Each row of this table is followed by its label. One hidden rule gives the labels. It looks at one to three of the table's principal directions, none of them among the few with the most spread.
vec![-1.23, 0.82, 3.23, -0.90, -2.82, -0.08, 2.66, -1.61, 1.68, 0.20, 0.39, 2.85, 0.89, -1.79, 0.76, 0.17, -1.19, 4.19, 0.25, -3.48, -0.57, 1.12, -2.89, 0.84, -0.97, -2.52, -0.64, -2.35, -0.69] HC
vec![0.71, -0.44, -2.37, -0.59, 1.76, -1.01, -1.74, 0.49, -1.07, 0.68, 0.57, -1.82, -0.76, 1.49, -0.59, -0.13, 0.79, -2.68, -0.16, 2.37, -0.45, -1.41, 1.99, -0.25, 0.70, 1.29, 0.82, 1.09, 0.70] HC
vec![1.09, -0.21, 0.48, 2.25, -1.84, -1.45, -0.12, 2.53, -1.07, 0.18, -0.93, -1.01, -2.53, 1.44, -0.22, 0.42, 1.99, -0.73, -2.11, 0.35, -0.54, 2.21, 3.01, -0.85, 0.01, 1.49, 0.01, 2.79, -1.40] HG
vec![-0.71, 1.04, 0.31, -0.45, 0.14, 1.18, 1.18, -0.87, 0.53, -0.89, 0.13, -1.24, 0.13, 0.57, 0.80, -0.54, -0.57, 1.46, 0.25, 0.64, 0.29, -0.11, 0.65, -0.86, -0.09, -1.55, 0.46, -1.51, 0.75] HG
vec![-1.85, -0.41, 0.76, -1.76, 1.18, 0.54, 0.57, -1.16, 0.57, -0.52, -0.34, 0.82, 0.56, -1.64, -0.11, -1.51, -0.39, 0.47, -0.93, -0.28, 0.26, -0.23, 0.71, 0.33, -0.15, -0.28, 0.15, -0.63, 0.35] TQ
vec![-1.21, -0.40, 1.36, -0.05, 0.13, -0.32, 1.02, 0.26, 0.56, -0.99, -0.58, -0.24, -0.77, -0.41, 0.03, -1.14, 1.65, 0.25, -2.07, -0.13, -0.84, 1.07, 2.46, -0.33, 0.22, 0.07, 0.23, 0.74, -0.87] HG
vec![-0.42, 0.14, -0.81, 0.66, 1.59, 1.29, -0.66, 0.46, -0.72, -0.54, -0.59, -1.18, -0.24, -0.09, -0.26, -0.44, 0.30, -0.47, -0.52, 1.00, 0.90, -0.13, 1.47, -0.38, 0.15, 0.57, 0.21, 0.18, 0.48] TQ
vec![-1.15, -0.60, -1.79, -1.85, 2.83, 0.79, -0.91, -0.74, -0.42, -0.70, 0.31, -1.26, 1.09, -0.32, -0.47, -1.50, -0.67, -2.15, 0.02, 1.96, 0.59, -1.46, 1.35, 0.49, 0.72, 1.09, 0.59, 0.12, 1.05] HC
vec![2.56, 0.34, 0.98, 0.65, -2.47, -0.63, -0.24, -0.54, 1.20, 1.07, 0.58, 2.61, 0.12, -0.17, 0.77, 1.80, -0.39, 1.34, 1.69, -2.09, -0.85, 0.25, -4.28, -0.70, -0.91, -1.31, -0.87, -0.85, 0.14] TQ
vec![0.10, -1.44, -1.53, 0.20, 1.29, -1.15, -1.88, 0.18, 0.16, 0.71, -0.35, 0.38, -0.03, 0.52, -0.91, 0.87, -0.20, -1.83, 1.31, 0.60, 1.23, -1.75, -2.05, 0.06, 0.69, 0.29, -0.40, -0.13, 0.45] HG
vec![0.54, 0.36, 0.81, 1.09, -1.44, -0.74, 0.49, 0.44, 0.24, 0.41, 0.11, 0.26, -0.80, 0.41, 0.18, 0.78, 0.87, 0.95, -0.26, -0.92, -0.75, 0.75, -0.16, -0.24, -0.15, -0.48, -0.15, 0.03, -0.73] HG
vec![-0.26, -0.84, -0.02, 1.10, -0.34, -1.21, -0.39, 1.18, -0.40, 0.32, -1.40, -0.24, -1.62, 0.73, -0.45, 0.32, 0.50, -0.58, -0.82, 0.39, 1.15, 0.43, 1.12, -0.60, 0.22, 0.45, -0.21, 1.03, -0.59] HG
vec![-0.13, 0.24, 0.99, 1.11, -0.58, 0.67, 1.27, -0.11, -0.05, -0.15, -1.67, 0.43, -0.28, -0.55, 0.75, 0.28, -0.47, 1.16, -0.04, -0.59, 1.22, 0.56, 0.61, -0.43, -0.35, -0.67, -0.35, -0.17, -0.96] HG
vec![-0.91, 0.85, -1.56, 1.07, -0.04, -0.43, -0.73, 0.26, -0.46, 0.58, 0.99, -2.18, -1.05, 1.38, -0.68, -0.06, -0.37, -0.36, -0.11, 1.19, 0.80, -0.30, 1.39, -0.30, 0.32, 0.43, 0.49, -0.29, 1.00] TQ
vec![1.06, 0.50, -0.49, -0.32, 0.26, 0.74, -0.01, -0.69, 0.19, -0.59, 0.54, -0.60, 0.47, 0.00, 0.79, -0.49, 0.02, -0.73, 0.18, 0.68, -0.71, 0.02, 0.72, -0.69, 0.10, 0.30, 0.21, 0.25, 0.39] HG
vec![-1.70, -0.92, 1.59, -0.08, 0.89, 0.24, 0.86, 0.42, 0.51, -0.60, -1.07, 1.15, 0.40, -1.05, -0.53, -0.29, 0.91, 0.87, -0.66, -0.99, 0.07, 0.08, -0.41, 0.84, -0.13, -0.60, -0.20, -0.18, -0.90] HC
vec![0.10, -0.64, -0.54, -0.17, 1.91, 1.07, -0.62, 0.39, -0.71, 0.08, -1.35, 0.42, 0.50, -0.25, -0.23, 0.35, -0.41, -0.43, 0.80, 0.64, 1.23, -1.22, -0.71, 0.16, -0.30, -0.17, -0.05, -0.11, 0.32] HC
vec![1.06, 0.39, 0.17, -0.35, -1.05, -0.24, -0.10, -0.33, 0.24, 0.06, 1.17, 0.45, 0.32, -0.30, 0.32, -0.12, 0.17, -0.21, -0.14, -0.55, -1.41, 0.66, -0.36, 0.06, -0.13, 0.52, -0.05, 0.46, 0.03] TQ
vec![0.54, 1.19, 0.82, -0.47, -1.69, -0.18, 1.08, -0.70, -0.22, 0.74, 0.02, 0.29, -0.74, 0.01, 0.92, 0.30, -0.61, 2.14, -0.28, -0.78, -0.31, 0.61, 0.42, -0.52, -0.58, -1.20, 0.17, -1.00, -0.02] HG
vec![-1.41, 0.36, -0.16, -0.22, 0.38, -0.05, 0.60, -0.15, -0.11, -0.03, -0.36, -1.32, -0.82, 0.87, -0.07, -0.49, -0.38, 0.64, -0.40, 1.01, 0.89, -0.36, 1.64, -0.48, 0.03, -0.81, 0.57, -0.72, 0.50] HG
vec![-1.18, -0.22, -2.37, 0.73, 4.40, 2.45, -1.94, -0.06, -1.51, 0.20, -1.05, -0.74, 1.03, -1.44, -1.00, 0.07, -0.51, -1.06, 0.82, 1.04, 2.49, -2.32, -0.02, 0.83, 0.35, 0.80, -0.02, -0.99, 0.92] TQ
vec![2.48, 0.41, -0.10, -0.74, -2.60, -1.43, -0.29, -0.79, 0.99, 0.28, 1.76, 0.49, -0.06, 0.96, 0.93, 0.47, -0.38, -0.43, 0.81, -0.34, -1.69, 0.63, -1.69, -0.97, 0.09, -0.08, -0.19, 0.19, 0.44] HG
vec![1.38, 1.57, 1.22, 1.33, -1.97, 0.97, 0.94, 1.10, -1.19, -0.25, 0.20, -0.46, -0.77, -0.44, 0.76, -0.11, 1.13, 1.31, -1.90, -0.93, -1.59, 2.75, 2.49, -0.17, -0.70, 0.96, 0.10, 1.43, -1.02] HC
vec![-0.15, 0.03, 1.46, 0.83, -1.14, 0.08, 0.60, 0.29, 0.49, 0.43, -0.66, 1.65, 0.01, -0.35, -0.04, 1.21, -0.26, 2.19, 0.73, -1.79, 0.53, 0.28, -2.70, 0.21, -0.69, -1.55, -0.63, -1.18, -0.37] HC
vec![0.75, -0.55, -3.61, -0.02, 1.95, -1.11, -2.80, 1.29, -1.65, 0.71, 0.87, -2.89, -0.86, 2.50, -1.21, 0.25, 0.35, -3.60, 0.43, 3.23, 0.39, -1.67, 1.52, -0.17, 1.10, 1.96, 0.79, 1.33, 1.24] HC
vec![-1.66, 0.10, 0.84, 1.06, -0.09, 0.13, 0.79, 0.17, 0.29, -0.10, -0.51, 0.04, -0.35, -0.50, -0.39, -0.21, 0.25, 1.01, -0.68, -0.69, 0.62, 0.42, 0.63, 0.34, -0.12, -0.32, -0.11, -0.31, -0.53] TQ
vec![1.83, 1.02, -0.35, 0.73, -1.49, -0.21, -0.28, 0.54, -0.19, 0.16, 1.35, -0.91, -0.54, 1.25, 0.41, 0.40, 0.62, -0.23, 0.00, 0.33, -1.54, 0.90, 0.41, -0.65, -0.20, 0.45, 0.26, 0.79, 0.27] HC
vec![0.09, 1.68, 2.55, -0.93, -4.04, -1.61, 2.79, -1.42, 1.63, 0.31, 1.65, 0.50, -0.93, 0.48, 1.36, -0.31, 0.17, 3.16, -0.99, -1.73, -2.56, 1.85, 0.58, -0.70, -0.63, -2.04, 0.37, -1.09, -0.48] HG
vec![0.96, -0.97, 1.52, 0.61, -0.33, 0.71, 0.39, 0.03, 0.94, -0.93, -1.18, 2.34, 1.16, -1.54, 0.55, 0.59, 0.31, 0.27, 0.65, -1.75, 0.05, 0.63, -2.65, 0.08, -0.11, -0.26, -1.14, 0.23, -1.17] HG
vec![0.13, -1.18, -0.64, -1.37, 2.28, 0.91, -1.34, -1.31, 0.74, -0.18, -0.54, 1.86, 1.56, -1.62, -0.07, 0.06, -0.88, -0.72, 1.51, -0.27, 1.06, -1.88, -3.17, 0.05, 0.16, -0.46, -0.60, -1.30, 1.00] TQ
vec![-0.68, -1.15, -1.69, -0.01, 1.52, -1.05, -0.89, -0.36, 1.12, -0.62, 1.04, -1.34, 0.69, 1.08, -0.67, -0.67, 0.42, -3.30, 0.85, 1.81, -0.18, -1.47, 0.24, 0.13, 1.23, 1.10, 0.26, 0.85, 0.30] HG
vec![-2.53, 0.85, 1.61, -2.69, -1.09, -0.63, 2.32, -1.50, 0.85, -0.38, 1.48, -0.31, 0.15, -0.49, 0.19, -2.10, -0.43, 1.79, -1.75, -0.43, -1.56, 0.83, 2.24, 0.75, -0.21, -0.82, 0.90, -0.84, 0.13] HC
vec![-2.39, -1.09, -1.35, -0.75, 2.50, -1.00, -1.19, -0.53, 0.83, 0.19, 0.76, -0.74, -0.04, 0.21, -1.47, -1.04, 0.45, -1.86, -0.14, 1.32, 0.35, -1.94, 0.52, 0.41, 0.67, 0.40, 0.52, -0.32, 1.10] TQ
vec![-0.39, 1.45, 1.98, -0.06, -2.31, 0.60, 1.92, -1.25, 1.18, 0.04, 0.93, 1.31, 0.64, -0.90, 0.84, 0.07, -0.96, 3.14, 0.38, -2.15, -0.72, 1.03, -1.65, 0.19, -0.94, -1.74, -0.23, -1.71, -0.03] TQ
vec![1.11, 0.06, -2.96, 1.56, 2.52, 1.08, -2.00, 0.46, -1.17, -0.09, 0.18, -2.21, 0.38, 0.63, -0.30, 0.41, 0.43, -2.81, 0.98, 2.05, 0.74, -1.41, 1.01, -0.19, 0.95, 1.72, 0.17, 0.74, 0.46] HG
vec![0.66, -0.19, -0.80, 1.16, 0.85, 0.98, -0.87, -0.28, -0.11, 0.72, -0.36, 1.34, 1.43, -0.88, -0.22, 1.47, -1.11, -0.13, 2.35, -0.85, 1.35, -1.39, -3.41, 0.80, -0.20, -0.20, -0.78, -0.93, 0.04] HC
vec![-0.62, 0.94, 1.72, 0.92, -0.73, 1.70, 1.33, 0.60, -0.82, -0.42, -1.01, 0.53, -0.02, -1.45, 0.29, -0.13, 0.06, 2.44, -1.22, -1.51, 0.32, 1.73, 0.89, 0.48, -0.79, -0.21, -0.25, -0.14, -0.87] HC
vec![0.81, -0.22, 2.05, 0.60, -2.00, -0.07, 0.65, -0.16, 1.05, 0.25, -0.63, 2.98, 0.53, -1.17, 0.44, 1.48, -0.40, 2.35, 1.06, -2.88, 0.15, 0.75, -4.25, 0.16, -0.63, -1.55, -1.23, -1.17, -0.78] HG
vec![0.76, 0.29, 0.67, -1.44, -1.15, -0.46, 0.35, -0.36, 0.52, 0.04, 0.94, 0.57, 0.12, 0.42, 0.42, -0.02, -0.12, 0.78, 0.13, -0.34, -1.35, 0.32, -1.00, -0.24, -0.39, -0.78, 0.20, -0.37, 0.49] HC
vec![2.10, -0.08, -2.41, 0.71, 0.51, -0.35, -2.43, 0.11, -0.30, 0.70, 1.47, -0.51, 0.39, 0.68, -0.36, 0.83, 0.01, -2.53, 1.42, 0.86, -0.40, -0.99, -1.46, -0.15, 0.50, 1.51, -0.17, 0.69, 0.90] TQ
vec![0.51, 0.33, 1.03, 1.36, -0.68, 0.35, 0.56, 1.44, -1.12, 0.09, -1.01, 0.09, -0.86, -0.29, 0.09, 0.54, 1.26, 1.05, -1.27, -0.82, -0.43, 1.41, 1.33, 0.19, -0.36, 0.32, -0.11, 0.94, -1.31] HC
vec![-0.10, 0.36, -0.44, 0.54, 0.73, 0.77, -0.41, 1.13, -1.31, -0.27, -0.65, -1.37, -0.86, 0.54, -0.24, 0.05, 0.57, 0.37, -0.86, 0.77, 0.55, 0.36, 1.55, -0.31, 0.12, 0.22, 0.28, 0.13, 0.14] HG
vec![0.15, -1.06, -0.44, -0.50, 0.07, -1.81, -0.83, -0.29, 0.58, 0.79, -0.02, 0.71, -0.64, 0.27, -0.38, 0.11, 0.21, -1.26, 0.04, 0.22, -0.03, -0.76, -0.41, -0.30, 0.29, 0.23, -0.08, 0.38, 0.10] TQ
vec![0.81, 0.52, 1.41, -0.87, -1.01, 0.30, 0.89, -0.50, -0.32, 0.23, -0.92, 1.27, -0.54, -1.07, 1.00, 0.09, -0.09, 2.07, -0.88, -1.22, -0.30, 0.94, 0.26, -0.56, -0.60, -0.98, -0.14, -0.59, -0.41] HG
vec![-0.08, -0.75, -4.00, -1.38, 3.95, -0.11, -2.32, 0.00, -1.11, -0.16, 0.76, -3.38, 0.27, 1.99, -0.79, -0.88, 0.03, -4.32, 0.75, 4.26, 0.45, -2.86, 2.37, -0.18, 1.39, 1.63, 1.23, 0.78, 1.64] HG
vec![2.31, 1.30, 1.65, 0.17, -2.67, 0.56, 0.86, -0.13, -0.73, 0.88, -0.45, 1.97, -0.36, -1.20, 1.34, 1.02, -0.49, 2.68, -0.32, -2.26, -0.73, 1.77, -0.86, -0.36, -1.25, -0.65, -0.52, -0.25, -0.65] TQ
vec![1.20, 0.80, 1.51, -1.29, -1.96, -0.30, 1.10, -1.00, 0.27, 0.65, -0.35, 1.50, -0.70, -0.35, 1.28, 0.32, -0.68, 2.44, -0.22, -1.19, -0.57, 0.73, -0.58, -1.03, -0.92, -1.74, -0.04, -1.08, 0.16] HG
vec![2.29, 0.90, 0.26, -0.27, -1.31, 0.49, 0.13, -1.13, 0.50, 0.30, 0.74, 1.15, 0.71, -0.44, 1.26, 0.81, -0.63, 0.94, 1.27, -1.02, -0.91, 0.11, -2.16, -0.61, -0.43, -0.82, -0.36, -0.88, 0.27] HG
vec![-0.14, -0.16, 0.94, 0.35, -0.76, 0.49, 0.77, -0.29, 0.47, -0.22, -0.86, 1.24, 0.63, -0.68, 0.38, 0.41, -1.01, 1.02, 0.79, -1.06, 1.03, 0.26, -1.70, 0.12, -0.31, -0.74, -0.63, -0.60, -0.44] HG
vec![-2.37, -1.54, 0.59, -0.81, 1.29, -0.72, 0.43, -0.42, 0.86, -0.11, -1.03, 1.08, 0.52, -0.74, -0.80, -0.42, -0.29, -0.17, 0.17, -0.30, 1.15, -1.14, -0.87, 0.93, 0.33, -0.60, -0.22, -0.58, -0.44] HG
vec![-1.73, 0.15, -1.01, -0.65, 1.44, 0.21, 0.38, -0.43, -0.86, 0.61, -0.38, -1.17, -0.02, 0.22, -0.39, -0.88, -1.14, -0.64, -0.10, 1.50, 1.22, -1.19, 2.45, 0.63, -0.16, 0.36, 0.79, 0.00, 0.41] HC
vec![-0.41, 1.40, -0.43, 0.23, 0.46, 2.48, 0.91, -1.32, 0.18, -0.77, 0.38, -0.77, 1.66, -0.51, 0.84, -0.30, -1.91, 0.95, 1.53, 0.23, 1.12, -0.47, -0.55, 0.06, -0.24, -0.72, 0.03, -1.54, 0.77] HG
vec![1.69, 0.38, 0.70, -1.99, -0.95, 0.13, 0.14, -1.70, 0.90, 0.36, 0.87, 2.17, 1.14, -0.98, 1.04, 0.57, -0.93, 1.42, 1.31, -1.50, -1.11, -0.40, -3.40, -0.18, -0.44, -1.50, -0.38, -1.70, 0.61] HG
vec![0.51, 0.67, -0.21, -0.43, -0.48, 1.32, -0.08, -1.14, 0.51, -0.25, 1.21, 0.87, 2.01, -0.97, 0.39, 0.22, -1.74, 0.53, 1.77, -0.95, 0.13, -0.21, -3.01, 0.66, -0.22, -0.20, -0.51, -1.19, 0.73] HC
vec![-1.72, -1.73, -1.36, -0.40, 2.24, -0.91, -0.94, -0.34, 0.57, 0.42, -0.67, 0.14, 0.60, 0.49, -1.14, 0.18, -0.90, -1.83, 1.61, 1.15, 1.98, -2.60, -1.53, 0.66, 0.63, -0.22, -0.06, -0.58, 0.49] HC
vec![-2.92, 1.52, 1.07, -2.08, -0.08, 1.57, 2.77, -1.90, 0.83, -1.73, 1.29, -1.66, 1.23, -0.59, 0.74, -2.78, -1.27, 1.51, -1.12, 0.56, -0.56, 0.77, 2.98, 0.45, -0.11, -0.67, 1.01, -1.09, 0.58] HG
vec![-0.12, 0.37, -0.49, 0.50, 0.16, -0.38, 0.01, 0.75, -0.73, 0.09, 0.17, -1.63, -1.17, 0.88, -0.18, -0.63, 1.04, -0.84, -1.40, 1.21, -0.66, 0.51, 3.26, -0.35, 0.07, 0.99, 0.70, 1.29, -0.15] TQ
vec![-1.87, -0.55, -1.51, -0.15, 1.65, -0.08, -0.49, 0.10, -0.59, -0.18, -0.36, -1.67, -0.06, 0.47, -0.83, -0.87, -0.75, -1.59, -0.15, 1.72, 1.71, -0.95, 1.84, 0.44, 0.74, 0.94, 0.38, 0.29, 0.39] HG
vec![0.56, 0.27, -0.16, -0.39, -0.74, -0.80, -0.54, 0.50, -0.91, 0.87, 0.37, -0.05, -0.98, 0.16, -0.25, 0.06, 0.32, 0.14, -0.99, -0.09, -0.65, 0.60, 0.96, 0.04, -0.21, 0.61, 0.24, 0.59, 0.10] HC
Which label does each new row get?
vec![-1.10, -0.26, 1.88, -1.25, 0.24, 0.81, 1.45, -0.29, 0.17, -0.58, -1.16, 1.33, 0.44, -1.37, 0.31, -0.75, -0.09, 1.60, -0.85, -0.92, 0.00, 0.52, 0.30, 0.42, -0.63, -0.88, 0.00, -0.38, -0.52] HC
vec![-1.20, 0.25, 1.56, 0.53, 0.26, 1.66, 1.44, 0.04, 0.44, -1.36, -0.54, 0.33, 1.00, -1.24, 0.23, -0.54, 0.37, 1.37, -0.47, -1.03, -0.03, 0.91, 0.06, 0.57, -0.19, -0.44, -0.24, -0.32, -0.81] HG
vec![0.38, 0.60, 1.98, 0.18, -1.15, 0.39, 1.31, 0.55, -0.98, 0.14, -1.39, 0.92, -1.11, -1.27, 0.69, -0.07, 0.97, 2.22, -2.13, -1.48, -0.60, 1.92, 2.00, -0.17, -0.69, -0.24, -0.10, 0.44, -1.35] HG
vec![-1.37, -0.01, 1.09, -1.38, -1.12, -1.17, 1.49, -0.92, 1.12, -0.25, 0.37, -0.07, -0.57, 0.27, 0.29, -1.50, -0.29, 0.21, -1.16, 0.30, -0.64, 0.62, 1.97, -0.39, -0.22, -0.36, 0.54, 0.29, 0.06] TQ
vec![-0.26, 1.36, -0.22, 0.64, -0.01, 2.09, 0.36, -0.05, -0.72, -0.18, 0.20, -0.57, 0.97, -0.16, 0.19, 0.54, -1.46, 1.78, 1.16, -0.32, 1.15, -0.05, -1.26, 0.46, -0.41, -0.76, -0.08, -1.57, 0.63] HC
vec![-1.79, 0.87, 0.19, 1.39, -0.46, -0.24, 1.22, 0.34, -0.09, -0.13, 0.61, -1.92, -1.04, 0.35, -0.32, -1.49, 0.85, -0.48, -2.04, 0.77, -0.63, 1.19, 4.66, 0.19, -0.14, 1.28, 0.82, 1.54, -0.57] TQ
vec![0.05, -1.10, -0.53, 1.29, 0.86, -0.90, -1.07, 0.90, 0.31, -0.04, -0.08, -0.09, -0.49, 0.16, -0.82, -0.10, 1.60, -2.25, -0.55, 0.48, -0.43, -0.13, 0.75, -0.01, 0.41, 1.46, -0.10, 1.75, -0.48] TQ
vec![-1.01, 0.19, -1.12, 0.50, 1.85, 1.55, 0.24, 0.41, -0.68, -1.43, -0.44, -2.58, 0.42, 0.69, 0.01, -1.04, -0.02, -1.33, -0.23, 2.14, 0.94, -0.26, 2.75, -0.11, 0.62, 0.86, 0.57, 0.64, 0.13] HG
vec![0.79, 0.19, 0.00, 2.90, -0.71, 0.34, -0.16, 1.53, -0.78, 0.69, -1.00, 0.20, -0.36, 0.49, -0.26, 1.68, 0.09, 0.31, 0.89, -0.59, 1.05, 0.31, -0.95, 0.26, -0.45, 0.20, -0.54, 0.58, -0.90] HC
vec![0.66, -0.61, -1.29, -0.09, 1.46, 0.38, -1.32, 0.53, -0.80, -0.21, -0.37, -0.51, 0.35, 0.19, -0.30, 0.35, 0.11, -1.36, 0.54, 0.88, 0.58, -0.75, -0.46, 0.11, 0.60, 0.73, -0.12, 0.32, 0.20] HG
vec![1.83, -2.23, -2.02, -0.40, 0.38, -3.74, -2.94, 0.99, 0.17, 1.27, 0.81, 0.12, -1.35, 1.68, -1.20, 0.50, 1.75, -4.45, -0.13, 1.46, -1.37, -1.09, -0.15, -0.42, 1.02, 2.11, 0.06, 2.58, 0.10] TQ
vec![-0.70, -0.49, -0.08, 1.47, 0.44, 0.16, -0.27, 0.50, 0.34, 0.07, -0.42, 0.37, 0.43, 0.00, -0.64, 0.81, -0.09, 0.00, 1.04, -0.45, 1.07, -0.58, -1.81, 0.56, 0.10, -0.24, -0.49, -0.38, -0.26] HC
vec![-1.30, -0.46, 0.03, 1.20, 1.30, 0.18, 0.04, 1.38, -0.27, -0.42, -0.49, -1.07, -0.43, 0.63, -0.91, -0.29, 1.41, -0.72, -0.79, 0.84, 0.00, -0.07, 1.67, 0.40, 0.05, 0.51, 0.39, 1.01, -0.42] HC
vec![-0.09, -1.27, 0.85, 2.29, -1.62, -1.51, 0.13, 0.38, 1.24, 0.63, -1.15, 2.09, 0.07, -0.03, -0.38, 1.95, -0.47, 0.29, 1.77, -1.91, 1.65, -0.16, -3.88, 0.38, 0.24, -0.77, -1.44, -0.38, -1.42] HG
vec![-0.40, 0.69, -0.29, -1.04, 0.23, -0.33, 0.94, -0.38, -0.15, -0.58, 0.67, -2.29, -0.93, 1.03, 0.54, -1.76, 0.83, -0.93, -1.80, 1.96, -1.45, 0.48, 4.74, -0.81, 0.24, 0.62, 1.25, 1.13, 0.16] HG
vec![1.44, -0.76, -0.41, 0.23, -0.34, -1.47, -0.78, 1.43, -0.67, 0.60, -0.33, -0.24, -1.06, 1.51, -0.28, 0.76, 1.11, -1.36, -0.18, 0.80, -0.74, 0.01, 0.44, -0.29, 0.10, 0.62, 0.18, 1.60, -0.46] HC
vec![0.83, 1.14, -0.49, 0.99, 0.67, 2.40, 0.13, -0.22, -0.56, -0.74, -0.35, -0.92, 0.70, -0.30, 0.85, 0.17, -0.51, 0.57, 0.71, 0.35, 0.72, 0.07, 0.19, -0.55, -0.16, -0.18, -0.06, -0.61, 0.35] HG
vec![-1.00, -0.14, -0.24, -1.88, -0.41, -1.72, 0.79, -1.34, 1.77, -0.71, 2.20, -1.30, 0.22, 1.19, 0.11, -1.84, 0.27, -1.73, -0.49, 1.40, -1.98, -0.24, 1.85, -0.21, 0.69, 0.29, 0.91, 0.59, 0.50] HG
vec![0.03, -1.53, 0.98, 0.85, -0.38, -0.65, -0.32, 1.12, -0.04, 0.31, -1.60, 2.13, 0.00, -0.81, -0.62, 0.84, 0.14, -0.23, 0.12, -1.32, 0.93, 0.36, -1.87, 0.68, -0.25, 0.39, -0.92, 0.95, -1.16] HC
vec![0.74, -1.16, -0.22, -0.75, 0.19, -0.99, -0.95, -0.94, 1.57, 0.19, 0.29, 1.69, 0.67, -0.12, -0.02, 0.61, -0.33, -0.82, 1.60, -0.46, 0.02, -1.25, -3.49, -0.37, 0.29, -0.73, -0.60, -0.77, 0.54] HG
vec![0.16, -1.06, 0.37, 3.90, -1.75, -1.88, -0.98, 2.15, -0.32, 1.78, -1.40, 1.67, -1.51, 0.15, -1.34, 2.25, 0.51, -0.15, 0.31, -1.81, 1.65, 0.63, -1.99, 0.58, -0.28, 0.79, -1.24, 1.24, -1.55] TQ
vec![-0.23, -0.15, 2.64, -1.28, -1.42, -0.82, 1.54, -0.43, 0.49, 0.30, -0.61, 2.24, -0.63, -1.61, 0.49, -0.58, 0.88, 1.91, -1.96, -1.98, -1.54, 1.41, 0.84, 0.15, -0.79, -0.65, -0.06, 0.24, -1.11] TQ
vec![0.04, -0.67, 0.45, 2.68, -0.53, -0.77, -0.58, 2.02, -0.41, 0.19, -0.68, 0.17, -1.09, -0.02, -0.93, 0.67, 1.86, -0.69, -1.14, -0.77, -0.11, 1.24, 0.65, 0.36, 0.13, 1.39, -0.49, 1.86, -1.41] TQ
vec![0.90, -0.13, 1.33, 2.00, -1.23, -0.31, 0.37, 1.75, -0.97, 0.76, -1.70, 1.08, -1.32, -0.19, -0.04, 1.24, 1.15, 1.10, -0.91, -1.29, 0.09, 1.33, 0.40, 0.01, -0.71, 0.12, -0.47, 1.16, -1.59] HC
vec![-0.41, 0.21, 3.16, -1.96, -1.70, 1.12, 2.53, -2.48, 1.71, -0.55, -0.89, 3.78, 1.88, -2.95, 1.58, -0.15, -2.04, 3.64, 0.80, -3.26, 0.34, 0.68, -3.47, 0.33, -0.93, -2.52, -1.00, -2.44, -0.59] HG
vec![-1.25, -1.43, -0.88, 0.62, 2.80, 0.32, -0.56, 1.50, -0.86, -1.16, -1.33, -1.63, -0.06, 0.26, -0.94, -0.83, 1.58, -2.52, -1.08, 1.81, 0.63, -0.43, 2.78, 0.51, 0.99, 1.67, 0.30, 1.88, -0.88] HG
vec![1.25, 1.43, -1.78, -0.20, 0.70, 1.82, -0.84, 0.18, -2.07, 0.22, 0.55, -1.65, 0.47, 0.19, 0.35, 0.10, -1.03, -0.14, 0.41, 1.11, 0.36, -0.15, 1.03, 0.16, -0.11, 0.89, 0.44, -0.11, 0.93] HC
vec![0.54, 0.14, -1.74, -0.03, 0.95, 0.41, -1.12, -0.48, 0.02, -0.26, 0.96, -1.09, 0.67, 0.45, -0.04, -0.13, -0.49, -1.60, 0.98, 1.15, 0.21, -0.89, -0.34, -0.21, 0.56, 0.72, 0.11, -0.06, 0.91] HG
vec![-0.36, -1.12, 1.92, 0.52, -0.61, -0.37, 0.53, 0.48, 0.69, -0.05, -1.73, 2.35, -0.21, -1.07, -0.14, 0.62, 0.35, 1.21, -0.19, -1.79, 0.70, 0.59, -1.87, 0.09, -0.41, -0.84, -0.88, -0.07, -1.06] HG
